(in the rows, 128 means zero)
Rotation paths and how fast each direction turns (degrees a step):
Each turn is a multiple of 5 degrees from 10 to 175, or 0.
Each row of a path follows its step; steps can be skipped.
path 1
step 1: [127 125 141 141 124 141 132 124 130 120 121 128 130 131 135 128 123 129
 131 126 115 130 131 121 134 127 118 121 116 133 137 133 115 116 117 142
 131 126 121 132 140 133 130 126 122 133 120 122 133 133 130 132 140 131
 124 133 126 120 134 125 119 132 138 126 129]
step 5: [135 141 138 129 114 124 124 116 127 121 139 125 129 127 127 131 124 123
 122 122 119 124 128 123 127 126 120 132 118 121 136 121 133 133 129 135
 128 125 140 127 120 132 112 124 122 119 125 119 128 126 130 129 122 120
 131 115 126 138 145 137 126 126 131 133 128]
step 6: [140 134 128 124 136 135 130 122 141 128 130 140 130 117 127 131 128 119
 131 129 132 130 127 123 132 123 133 125 129 131 131 141 128 138 138 127
 143 118 130 128 135 129 129 145 125 121 131 124 147 133 130 123 130 135
 129 125 124 142 128 132 125 118 121 137 129]
step 7: [121 125 122 127 134 127 116 140 122 128 130 121 131 123 120 125 130 140
 136 126 123 130 139 117 129 128 142 135 131 123 139 125 132 142 136 119
 133 123 127 131 133 139 128 129 126 116 125 136 126 136 117 130 124 135
 116 127 132 133 130 130 128 131 129 133 110]
step 11: [117 115 132 132 132 127 133 125 122 130 133 136 143 125 130 130 129 132
 128 147 129 124 133 130 120 129 111 129 125 120 122 137 119 127 122 126
 135 132 132 141 131 133 133 126 130 137 129 128 134 134 125 130 120 132
 127 139 134 137 119 129 133 136 142 130 118]
step 15: [128 139 115 136 131 129 132 117 134 125 140 123 127 129 130 114 125 130
 127 120 136 130 128 124 116 128 128 137 130 124 136 137 136 128 143 121
 128 130 142 121 123 128 133 126 125 121 139 123 127 138 121 130 127 119
 121 134 132 138 126 123 134 129 134 137 120]
step 22: [132 128 129 124 122 141 120 116 117 117 141 116 131 130 133 126 133 126
 127 132 132 135 135 133 139 124 119 129 123 120 132 118 133 127 124 131
 130 129 129 127 137 127 137 129 122 125 127 137 142 130 131 122 135 127
 125 138 120 121 130 111 126 140 136 126 118]
step 23: [123 129 120 136 119 125 129 114 128 113 126 120 130 136 123 119 135 130
 133 139 134 122 132 133 133 130 124 120 128 133 136 130 141 122 134 144
 139 121 133 134 120 126 124 137 136 131 125 127 132 132 127 128 131 115
 131 134 143 133 131 138 131 123 131 130 126]
step 24: [126 133 118 125 132 134 123 120 136 140 138 127 135 143 118 118 118 135
 137 124 128 134 126 130 122 119 130 116 133 125 125 125 137 129 120 126
 126 119 122 129 132 136 135 143 130 133 135 119 133 131 129 133 122 130
 128 125 126 128 119 137 121 121 140 135 137]
step 26: [121 136 143 137 120 122 123 119 131 125 135 126 132 126 134 119 129 118
 121 138 128 127 120 126 137 120 131 136 123 145 134 125 122 127 132 129
 140 129 134 128 122 130 124 132 122 142 129 126 131 139 125 136 121 121
 119 131 114 131 127 136 118 127 121 135 123]
Speeds:
[128 128 130 124 126 128 129 125 130 126 129 128 127 129 130 129 131 126
 124 127 126 128 129 128 131 129 130 128 128 130 126 125 127 129 129 129
 126 129 131 129 131 129 126 126 126 129 128 128 129 126 129 132 131 127
 128 128 126 127 128 128 127 129 127 128 129]
85
[128 129 130 127 124 124 125 127 126 129 127 128 129 127 130 129 130 128
 131 130 126 126 127 128 128 129 125 125 126 127 128 128 130 128 126 129
 129 130 129 129 127 127 126 127 129 128 126 130 126 129 126 129 128 129
 128 131 127 126 128 130 129 128 125 131 125]
120
[129 126 128 129 127 131 128 125 126 128 127 131 129 129 124 130 130 128
 128 128 129 130 126 129 129 133 126 128 131 126 128 128 126 125 127 129
 125 128 128 129 127 129 127 129 128 128 128 129 127 128 129 128 128 130
 125 132 129 128 129 128 127 129 128 125 128]
35
[127 128 125 130 127 127 128 127 128 126 127 127 124 127 127 125 128 129
 131 126 128 126 128 129 128 130 130 130 126 124 128 125 128 128 130 128
 127 126 131 129 128 126 128 128 128 126 127 129 127 127 129 127 128 127
 125 125 129 127 129 128 129 133 126 127 127]
140
[124 127 129 127 127 128 127 129 126 127 127 129 127 127 127 127 130 129
 126 128 128 125 130 125 128 126 127 128 128 128 129 128 130 128 127 128
 128 127 126 129 126 130 126 129 130 126 126 126 124 127 127 129 130 127
 129 127 131 130 133 127 128 127 127 124 130]
160
[129 128 126 130 128 126 129 128 127 129 126 129 131 129 127 126 128 129
 126 129 131 129 129 125 130 127 125 128 126 127 126 127 130 131 128 129
 125 131 129 127 128 128 127 128 127 127 127 126 132 127 131 126 131 129
 129 128 129 127 128 130 130 129 128 126 127]
40
path 2
step 4: [121 117 137 124 130 122 125 127 138 140 130 134 131 127 133 128 122 119
 135 125 129 125 137 128 131 138 127 140 124 146 134 129 125 132 127 133
 120 125 130 130 130 113 131 118 117 121 119 132 130 126 128 133 126 116
 134 124 126 113 125 124 131 133 122 128 125]
step 5: [130 128 137 138 136 128 126 122 127 119 135 127 131 130 121 136 133 126
 127 124 131 125 132 133 118 130 130 139 127 131 124 137 118 138 135 131
 121 144 126 128 134 121 136 129 130 127 123 138 131 144 141 136 115 129
 126 133 137 124 123 129 133 136 127 120 125]
step 8: [139 136 128 130 136 130 132 123 126 125 142 119 128 127 126 129 129 138
 135 129 128 113 136 130 124 120 124 122 129 125 118 131 121 127 135 128
 128 131 133 119 130 128 133 138 122 125 137 139 126 131 142 130 125 127
 134 144 124 118 133 132 114 132 126 132 122]
step 13: [122 136 128 120 134 120 128 123 117 122 118 136 131 123 142 132 133 124
 121 131 137 133 130 125 121 134 129 127 133 142 114 134 122 138 136 119
 126 122 127 123 128 128 135 125 124 127 115 139 127 132 129 133 134 128
 133 124 128 128 116 125 127 138 127 121 130]
step 15: [118 128 142 120 129 127 128 131 130 135 136 132 133 135 120 132 135 126
 133 131 136 137 126 131 121 127 129 128 142 128 131 138 123 133 139 121
 130 127 134 127 129 134 129 128 121 123 142 136 126 119 130 134 128 134
 124 130 127 113 141 128 126 132 124 121 113]
step 16: [131 134 126 120 136 121 127 120 128 120 132 124 134 132 143 134 126 128
 122 118 145 120 134 135 121 130 123 133 132 131 121 127 122 123 142 121
 133 118 117 119 128 135 121 127 121 137 129 127 127 122 134 130 120 132
 122 127 131 124 134 136 129 134 138 126 121]
step 18: [110 122 120 129 116 132 131 136 121 135 129 133 137 133 131 130 139 135
 122 118 136 123 135 127 130 118 125 123 132 124 129 133 129 132 124 120
 130 133 120 125 125 118 130 137 132 121 134 132 119 116 136 130 115 126
 119 131 124 122 130 128 120 130 123 123 121]
step 21: [123 133 137 131 121 134 126 132 117 123 125 138 136 131 127 135 129 124
 124 126 130 119 118 128 121 127 137 132 140 139 124 128 121 138 132 123
 126 137 128 129 130 116 132 133 137 123 132 130 134 131 138 118 119 126
 132 124 137 125 130 128 118 124 122 110 126]
step 22: [129 117 148 117 140 131 125 120 128 129 127 131 125 120 127 135 124 126
 119 130 137 125 116 126 134 132 121 125 135 139 119 121 113 124 135 123
 122 126 128 134 128 137 124 126 131 124 131 137 129 116 125 123 118 131
 134 124 132 125 129 128 132 127 124 130 128]
step 23: [127 114 138 124 130 119 126 129 134 119 137 134 130 132 130 126 125 128
 133 135 134 127 130 126 130 141 134 136 129 136 122 138 125 129 133 119
 132 127 123 130 133 141 115 131 114 126 126 128 111 138 128 121 118 126
 128 132 125 125 128 132 121 123 128 117 127]
Speeds:
[127 127 127 128 130 129 125 131 127 130 129 127 128 129 126 128 126 131
 126 132 130 131 128 126 127 130 126 129 129 129 128 128 127 127 129 129
 128 129 126 127 129 125 128 130 129 129 126 127 129 130 126 128 129 127
 127 128 124 126 131 127 129 125 129 129 128]
135
[126 130 128 130 130 125 129 129 127 129 128 129 127 128 126 128 130 132
 126 130 130 125 125 129 126 129 129 127 129 126 130 127 125 127 128 130
 127 131 129 129 126 129 128 128 128 128 130 129 126 126 128 131 125 129
 128 126 129 128 129 127 131 128 130 129 129]
110
[130 126 127 128 130 129 129 130 127 129 128 129 126 129 129 127 127 128
 125 128 128 125 130 127 130 127 124 128 126 125 126 130 127 128 130 130
 130 128 130 126 129 127 127 125 126 128 129 127 130 126 128 129 125 129
 128 124 128 128 127 127 127 126 128 127 127]
175
[128 127 127 126 128 128 129 130 127 126 127 127 128 128 130 128 129 130
 130 126 125 128 131 128 129 127 128 126 126 127 128 123 128 129 125 128
 127 131 127 130 129 125 127 130 127 128 127 125 127 125 129 130 131 126
 126 127 127 127 127 130 130 127 130 127 125]
45
[124 130 130 129 127 130 127 129 127 128 128 126 127 130 126 129 127 126
 127 126 128 129 126 127 129 125 130 127 129 128 126 128 128 127 126 127
 131 133 129 129 131 127 128 128 127 129 130 131 132 127 126 130 128 129
 124 129 128 129 129 129 126 128 128 128 128]
115
[126 128 128 128 129 125 126 125 130 129 130 127 129 130 128 129 129 129
 125 125 125 130 129 128 128 128 127 129 130 124 129 126 127 127 130 129
 128 129 129 124 130 129 129 127 128 130 128 127 124 127 128 127 130 129
 128 131 129 128 127 127 125 127 128 127 128]
40
path 3
step 0: [124 138 130 130 128 126 125 126 130 131 125 132 129 122 128 142 133 116
 131 116 133 130 117 130 143 132 125 108 113 132 128 140 128 131 124 127
 127 135 120 111 131 121 133 131 121 122 129 136 125 123 126 122 124 131
 124 126 127 131 130 127 134 131 122 126 133]
step 1: [124 139 118 115 128 128 124 140 136 131 130 117 131 132 123 132 133 131
 130 132 139 125 126 133 138 120 132 135 117 125 135 126 130 128 133 130
 116 121 147 130 124 126 125 130 131 118 127 125 123 124 127 135 133 123
 134 119 117 137 120 128 131 120 130 129 133]
step 5: [138 123 126 136 129 131 135 135 121 126 129 129 127 131 118 139 127 121
 132 123 117 133 129 134 135 128 132 136 136 135 141 133 135 130 123 135
 131 122 128 120 121 131 121 142 121 135 128 130 131 130 126 135 123 124
 125 115 127 135 123 137 132 136 117 120 117]
step 7: [141 129 123 122 119 136 121 121 130 139 128 124 130 140 125 135 137 124
 120 135 128 131 129 124 131 135 120 112 119 130 139 119 134 126 129 127
 130 126 131 126 124 131 126 137 127 128 136 138 120 128 126 137 131 124
 134 120 124 131 115 130 134 124 115 123 125]
step 9: [137 117 131 121 119 124 122 130 128 130 138 133 121 132 136 129 123 138
 130 138 125 122 129 120 141 138 118 120 119 137 124 131 127 133 136 120
 143 120 133 118 141 128 132 128 129 133 130 128 128 131 125 135 129 125
 136 125 123 129 133 137 126 124 134 121 119]
step 11: [136 126 129 125 132 119 129 137 127 126 134 114 123 124 124 145 117 126
 128 127 129 132 119 124 137 118 128 133 126 135 124 118 124 129 127 131
 141 133 138 123 125 124 126 132 116 134 124 124 132 120 120 131 138 121
 136 127 124 135 127 134 113 131 129 128 123]
step 20: [127 138 126 132 127 125 133 127 128 136 130 126 126 140 140 136 140 122
 133 134 134 136 129 129 126 139 135 131 121 130 130 124 131 137 132 120
 126 128 138 114 117 118 119 131 129 121 128 126 127 117 130 124 123 124
 131 114 119 137 126 122 136 133 137 136 128]
step 21: [127 137 131 125 131 126 132 132 124 114 130 130 124 124 122 141 129 129
 126 125 126 118 126 134 141 131 110 120 120 126 136 130 120 133 127 134
 131 127 142 116 140 130 129 126 141 126 120 120 124 130 119 126 131 126
 122 124 124 133 129 134 132 129 128 122 117]
step 22: [130 133 125 121 118 122 134 135 148 129 138 129 135 122 130 127 131 130
 135 133 139 130 129 122 134 128 129 128 123 127 142 138 131 135 125 123
 121 122 126 115 122 128 130 127 125 133 125 136 138 124 126 140 117 126
 142 125 129 131 138 126 132 120 132 129 128]
step 25: [134 128 131 123 123 130 134 118 135 127 122 133 132 116 127 132 130 113
 125 132 116 130 124 113 138 135 137 123 131 133 134 122 123 130 132 134
 133 127 132 124 137 128 124 131 120 125 142 136 133 130 130 139 132 118
 130 120 127 121 131 132 143 125 124 134 135]
Speeds:
[130 128 128 125 126 126 127 129 127 125 130 126 130 127 131 131 128 129
 129 125 131 128 129 127 127 128 129 126 127 128 125 131 128 131 129 126
 128 130 131 126 129 127 127 126 129 127 126 127 126 128 126 128 128 129
 128 129 127 132 127 126 127 127 128 128 129]
35
[128 128 130 133 130 127 126 127 127 130 127 126 128 127 128 129 129 129
 132 127 129 127 126 128 127 130 125 131 126 130 125 128 128 129 128 128
 130 129 128 127 127 127 128 129 131 127 130 128 128 130 129 127 126 127
 126 127 131 129 130 129 126 131 128 126 126]
120
[129 131 127 127 131 127 131 131 130 129 130 128 128 127 127 127 127 129
 127 126 129 126 127 129 126 128 127 128 125 128 130 130 128 131 130 128
 131 128 130 130 128 127 130 129 126 129 127 128 128 127 132 123 129 126
 129 127 126 125 130 127 129 127 127 129 129]
35
[126 127 127 128 127 128 127 129 127 131 128 125 126 130 125 128 127 129
 132 126 128 129 126 129 130 127 128 127 130 127 125 127 133 128 127 128
 129 130 129 130 131 125 129 126 126 126 126 127 128 127 128 127 127 128
 128 130 128 125 128 126 128 127 128 131 129]
20
[130 127 128 129 127 129 129 129 131 130 130 128 129 129 130 127 128 128
 128 131 128 126 127 131 128 125 123 125 129 129 128 128 127 127 128 124
 129 130 129 131 128 129 125 129 128 129 126 127 128 129 128 131 128 128
 126 131 128 128 130 130 128 127 127 127 129]
145
[126 124 128 126 127 128 130 129 125 128 126 129 128 127 128 130 128 128
 128 129 128 127 127 128 128 123 127 130 126 130 129 127 125 126 128 127
 126 128 130 130 129 129 128 128 128 124 127 126 128 128 128 126 130 124
 127 128 127 128 129 127 128 128 130 128 126]
145
[129 128 129 129 128 130 132 126 124 128 127 128 129 128 127 127 133 129
 127 127 130 129 129 131 125 127 126 128 129 126 128 128 128 128 126 128
 129 129 128 126 130 127 129 128 127 128 128 127 128 128 130 127 128 127
 130 129 129 131 124 131 130 127 125 128 126]
135
